Named turns come first, each shown by rows before and after it. Which turns, in which order, take the first row of each pair that follows to the second? Write the first one first, as in the answered first pair.
turn vitot:
[ -6   3   5  13  -1  -8   1   6  -3 -11  -4  -2   4  10 -11  -2  -2   9
 -17  -1  -2  -8   6  -4  -5  -4   0  -2   1   6  -1  -9  12 -11  -5  16
  12  -1  15] => [ -3   1   9   9  -3  -8   6   3   5  -9   2  -2   5  -8  -5   4  -6  17
  -1  -5  -6  -3   9   7 -19  -2  -1  -5   1   7  -2   3   2 -11  -7  11
   9 -16   7]
[  1   7   0 -16   2   2   0 -16  -6  -6 -13   0 -12  -9  -1   4   1   5
  26  -2  -8  -2 -12   8  -1   6  -9  -1  -7  11   8   4  -7   8  13  -4
   0  -4  -9] => [ -2   6  -6 -13   3   3  -8 -13 -12 -11 -19   4 -12   9 -10  -2   8  -1
  12   2  -6  -7 -12  -3  13   6  -9   0  -5   6   9  -6   2   8  16   1
   4  10   0]
[-11 -13   4  24  14  -5   2   1  -6 -17   0  12   0   3 -18  14  10   3
  -9   9 -13   5 -16  -7   9   9   7   3  -4  -6  11 -10  -4  -8 -11  11
  -7  -3   6] => [  7  -2  13   4   6   1   6  -5   9  -4   5   9  -7 -25  -3  20   2  12
  13  -5  -9   8  -6  10 -12   9   2  -4  -2   2  12   7 -12   0  -6  -1
  -9 -24 -15]
turn dof:
[-17 -19  -4  20  10 -21  11  -2 -23 -27  12   9  16   1 -15 -11  14  14
 -22   6   0   9 -26 -12   5   1  11   9   0 -17  -5  -4  18 -15 -34  11
  -8  -3  26] => [ -3  -8  -8   5   3 -11  -5  -2 -22 -20  -8  10  10  23 -19 -21  16   2
 -33   1  12  -1 -22 -20  22  -5   8   9   5 -19   0 -12  31  -5 -12  14
  -2  16  20]
[ 15  15  -1   5 -10  -6  -1  13  10 -11  13  -6  27  -4   9   5  13  -9
  -1  11   0  -7   9   2 -23 -14   3 -17 -11  18 -10  -7   2   0  -3   5
  -7 -26  -7] => [ 10  14  -2   9  -7  -9   1  13   6 -16  13  -6  33   2   7   3  17  -9
  -7  14  -2  -8   5  -3 -21 -14   4 -15 -14  17 -11  -9   3  -1  -6   7
  -6 -22  -3]
[ -1 -18  12 -13 -12  -4   7  10  10  -3  18  -3   4 -19   2  -4  -2  -5
  19  -2  -3  10   6  12 -10  -3  -1 -11  -8  -3   1   1  -1 -11  -9  -4
  -5 -15  10] => [ -9 -21   8  -2  -9  -7  10  16   5 -11  21  -2   7 -11  -2  -6   3  -7
  10   3  -5  10   2   3  -3  -2  -1  -7  -9  -6   0  -6   4 -15 -14   1
  -5  -9  21]
turn duk:
[ -3 -16 -17  -2   2 -18  -7  10 -10 -20  -1 -15  14  18 -13  -7 -26   4
   3 -17  -5 -12   1   8  21  15  11   4 -10  -8  -5  -3 -24 -15  19 -10
  -8  -1  10] => [  4 -16 -14   2 -10 -22   7  13  -2 -26  14 -11  27   0  -4  -7 -22   1
   7 -14  -4 -23   8  -1  12   8  -3   2   4  12 -11  -2 -16  -8  -2 -11
  -4 -15  21]
[  9   3  10  -7   1  15  -9 -10  20  13  -2   4  -6  -6  20   7  -8  17
  -1  -7   7   6  26  -1  -9  11  -7 -11  10  10  -5   4  -3  10   1  -8
   1   0 -17] => [-10  -6   1   9  14  13 -17  -4   5   3 -12   5  -8  22   6   3  -5  12
 -21   0   2   7  15 -10  11  13   7  -4   0  -6  -2 -11   0   2   7   1
   1  24  -5]
[-12  -9   4  21  23 -10  20   5 -15 -21  17  -9   1 -15   3   9  -5 -15
 -11   6   0  10 -20   8 -15 -10  21   0  -1   6  -6   4 -15  -5  -3  18
   1  -5  14] => [ -4  -3   8  10  18  -8  20   2  -8 -13  16 -10  -3 -27   9  12 -10 -10
   2  -1   2  11 -16  17 -23 -10  20  -2  -2   9  -5  13 -22  -1   2  13
   0 -14   3]
[ -6   2   7  -6  -5  18 -28  17  22  10  -6   6   5   5   2  -4 -12  22
   8 -13  11  -8  14  16 -13 -16   2  -3   5  -6   8  -1  11  -3   9  -1
 -22  -1 -11] => [-18  -6   1  10  -2  13 -27  24  11  -3  -5   8  10  24  -6  -9  -5  15
 -10  -1   6 -10  10   3   0 -16   5   0   5  -9   7 -13  18  -6   0   5
 -19  11   6]
Now pairs of rows:
(2 to 3 turns a pair)
[ 20  31   5 -11 -17  -1  -2 -10  -5  -2   3 -10  10  -3  -9  -3   6  -7
   2 -12  -4   5  13 -14  20 -18 -10 -16  20  -6 -11 -17 -19  21  12   3
  -6  -1  -6] => [ 13  25  10  -6  -9  -3   5 -13  -5   2   6 -13   7 -18  -6   7  -1   7
  16 -15 -11  19  11   2   5 -12  -1 -17  12 -10 -11  -6 -36  12  11  -2
 -12 -14 -14] : duk, dof, dof
[-25  -5  13  18   3  -4   5   0  -5   4   9  13   8   2   0  15  -5   5
  12   3 -15  10  -8   7  -2   8  19   0 -20  -2 -11   2 -16 -11   0   6
 -10  -1  21] => [ -8   3  15   9 -16  -3  14   1   6   5  20  16  15 -14  11  13  -4  -2
  18  -1  -8  -4   5   0 -10   1   2  -5  -5  20 -16   4  -5   1 -13   1
  -6 -14  22] : dof, duk
[  4  -5   4   2 -16  -1  12   6   4   3  15  -1   8   2  -4  -6   5   0
 -12  12   0  -9   7 -19  -2 -12 -15  -3  11  10  -8   0  10   7 -22   4
  -5  -5  11] => [ 15   5   7 -24  -9  11  -6  -4   9  25  -3  -3  -9   3  -1  -2  -5   7
   3  -2   7   1   8   3  -5  -8  -4  -5   0  -5   0  12  -2  10  11  -3
  -9  -3 -18] : dof, duk
[-22   1   9  13  12  -6  -8   2  -9  -7  -4  -3   0   9  -8   6   5   1
 -13   8  -2   0  -6  -2   9   5   6   1  -6 -12   0  -5   2  -9 -10  -1
   7   9   0] => [ -4  13   9  -5   6   4 -18  -1  -4   4 -15  -4  -8  11  -4   2   1  -2
  -8   0   9  -5   0  -1  12   3   2  -1  -3 -12   4  -2   6   2   8  -4
   6  13 -14] : dof, dof
[  3  -5  19  -2 -29   0  21 -18   0 -16  19   3  16 -38   6 -25   3  23
   8  -6   4 -10  26 -12 -14   7 -21  -4   3  54 -28  14   8 -10 -22 -26
  11  -9  -4] => [-35 -21  13   9  13  -1   1 -23 -25  -8  -3  -5  -5  -8 -16 -14  -6  38
   4  -6 -13  26  -1  16  -5  26  22   3 -36   4 -16  17 -22 -39  10 -24
   0  18 -17] : duk, dof, dof
[  6 -14   3   7  12   8  10   0 -19  -9   2 -14  13 -17   6  -4  16  11
  11  -9 -13  -2   2   5   0 -18  -3  -5   0   2  12   7   5  -4 -16  11
  12 -14   4] => [  9 -13   5   2  12   9   9  -1 -18  -5   3 -14  11 -19   7  -2  13  13
  16 -11 -10  -2   2   9  -2 -17  -2  -5  -2   3  12   9   2  -4 -12   8
  10 -15  -1] : duk, duk, duk
[ -6  18   9   6 -14 -16 -22   3  15   2   1  25 -11 -22  23  19  16  26
  20  -2   4 -11   5 -10   9  -6  -5  -8  27  22 -24  -1 -14  -3 -20  -4
 -15 -11   5] => [-24  11  -1  15   1 -17 -37   8   0  -2 -17  25 -17  16   6  14  20  19
   0   5   3  -5  -9 -15  33  -1  12  -3  15   0 -19 -15 -12 -10  -4   5
 -15  19  11] : vitot, duk, vitot
[ -2   4  15   0  -3   5   4  -6   9   3   2  -3  -5 -26  14   5  -4  14
  17  -2  -7   4   3  14 -22   9   7  -2  -4   0   0  11 -15  -7  -6   1
   0 -16 -11] => [-18  -3   5   9  10   5 -12   1  -7  -4 -15  -2  -8  15  -3  -3   3   5
  -9   8  -7   6  -8   2   7  13  17   6 -11 -22   5  -7  -7 -12   7  12
   3  17  -1] : duk, dof
[ -8  24   0 -10 -17  -5  -7 -27  -7  22 -18  -5 -15  -4 -11  -4 -14   4
   0 -14   0   6   3  38  -5  20 -14   0 -13 -11   8  16 -23  10  13 -24
   4  -8 -33] => [-42   0  -7  30  -7 -21   5 -14 -25  -9  -4   1   3  13 -25  -7  -2   1
 -27   8 -16   9  -9  15   7  21  -8   7 -16 -13   0  -4 -18  -7 -18 -10
   7   4   5] : dof, duk
[ 11  -1   1   7  -3   0  -2  10  -7  -1 -13  17   9  19   2 -12  16 -21
 -27   4 -10 -29  -2 -32  19  -8  -8   1  11  -3 -12 -15  22   4   2   2
   8  28  22] => [ 13   5   5 -15   9  11 -20   0  -5  21 -30   9 -12  21   2  -5   3 -12
 -11  -8  -7 -11  -6  -2  16   1   9   1  -5 -25  -3  -2   5   2  37  -4
   0  32  -7] : duk, duk
[-13  -1 -13   5  29  20  -8  -5  12  18  -5  18 -29  27 -30  -4  -7 -11
  -2   9  -6  13   6  -6  -2  -6  25   8 -17 -15  13   2  11   2  38  -5
   6  18 -14] => [ 13  10  -3 -11  11  24   7 -10  33  27  10  18 -25 -15  -9   1 -11  -6
  23  -3   0   4  22   2 -28 -11   5   1  -4  12   6  19  10  14  27 -16
   5 -14 -25] : duk, duk
[ 10   5  -2 -16  14  12 -20 -12   0  13 -21  -1 -15   9  -8   4   1   3
  10  -9   6  11  -5  12   7   4   9   1 -12 -14   8   8 -17   1  31  -5
   2  12 -18] => [-18 -14  -7  23  14  -4  -2   1 -12 -18   3   5   9  16 -16   0  15  -7
 -17  13  -6   3 -11 -17  14   2   2   5  -3  -2  -2 -13  -4  -8 -11   7
   8  16  22] : dof, duk
[-10   0   5  11  -4   6   6   1  -2   3   0   6  12  -1  -3  -1  -2  -9
 -15   7   5   4   2 -20   1 -10  -6   2   9   8  -3 -13  20   1  -6   4
   9   7  -4] => [ -7   3  13   3  -3   8   8  -6   5  11   4   3   7 -20   5   7 -10   1
   2  -1   3  14   5  -2 -16  -7  -4   0   3   7  -3   1   6  -1  -4  -3
   4  -7 -19] : duk, dof
[  9   7  -8 -20   0  17 -19  -7  -4   8 -16  -3  -7  11  -4  -8   1  -2
   1 -11   9 -13   8   4  14  -8  -1   1  -3   6   9   0   5  -2  20   1
   9   8 -17] => [ 18  10  -5 -17  -9  15 -10  -6   3   8  -4   0   1  -3   3  -8   3  -2
   7 -10   9 -20  15  -1   6 -12 -12   0   5  22   5   3  10   2   5   0
   9  -5 -11] : duk, duk
[ 23   7  15  -7 -18  15   9  -2  -2   7   7   0   4  -5  19  10  12  -5
   7  -6  12 -11   6  -9 -10 -14 -25   0   6  31  -1   9  -1  18 -11 -11
   0 -18   7] => [ 26  12  17 -17 -15  19   3  -4   1  15   1  -2  -2  -6  21  11   5  -1
  13 -11  13  -6   4   1 -13 -12 -21   0   0  24   3  14  -9  17   0 -14
  -1 -16  -4] : duk, duk, duk
[  8  25  -2  -5 -33 -24  11   0  33  21  -1  15  24  -8 -14   1  -1  -9
 -14  -6  10 -27 -20  -3   3   0 -25  -4  35  18  15   8  -3   8 -19 -23
   6   4 -15] => [ -9  22  -9  -6 -12 -18 -11  -2  20  26 -25  11  10  23 -28   3  -4  -7
 -24  -6   6 -13 -34   8  19   9  -2   1  16 -15  25   4 -14  -2  11 -19
   2  29 -24] : duk, dof, vitot
[-15 -11  -7   6  15   2   2  -7  -9   0  -8   2  -7  12  -7  -2  -2  12
  -6  -1  -4  13  -8   4  -2   8   8   1 -10 -11   0   7  -4 -14   7  -1
   0   6   4] => [  0  -4  -2  -5   6   4   8 -12   1   9  -1   1  -9  -9   3   0  -7  15
  11  -7  -1  11  -1  12 -17   6   1  -4  -6   0  -1  17  -6  -9   5  -9
  -2 -10  -6] : duk, duk
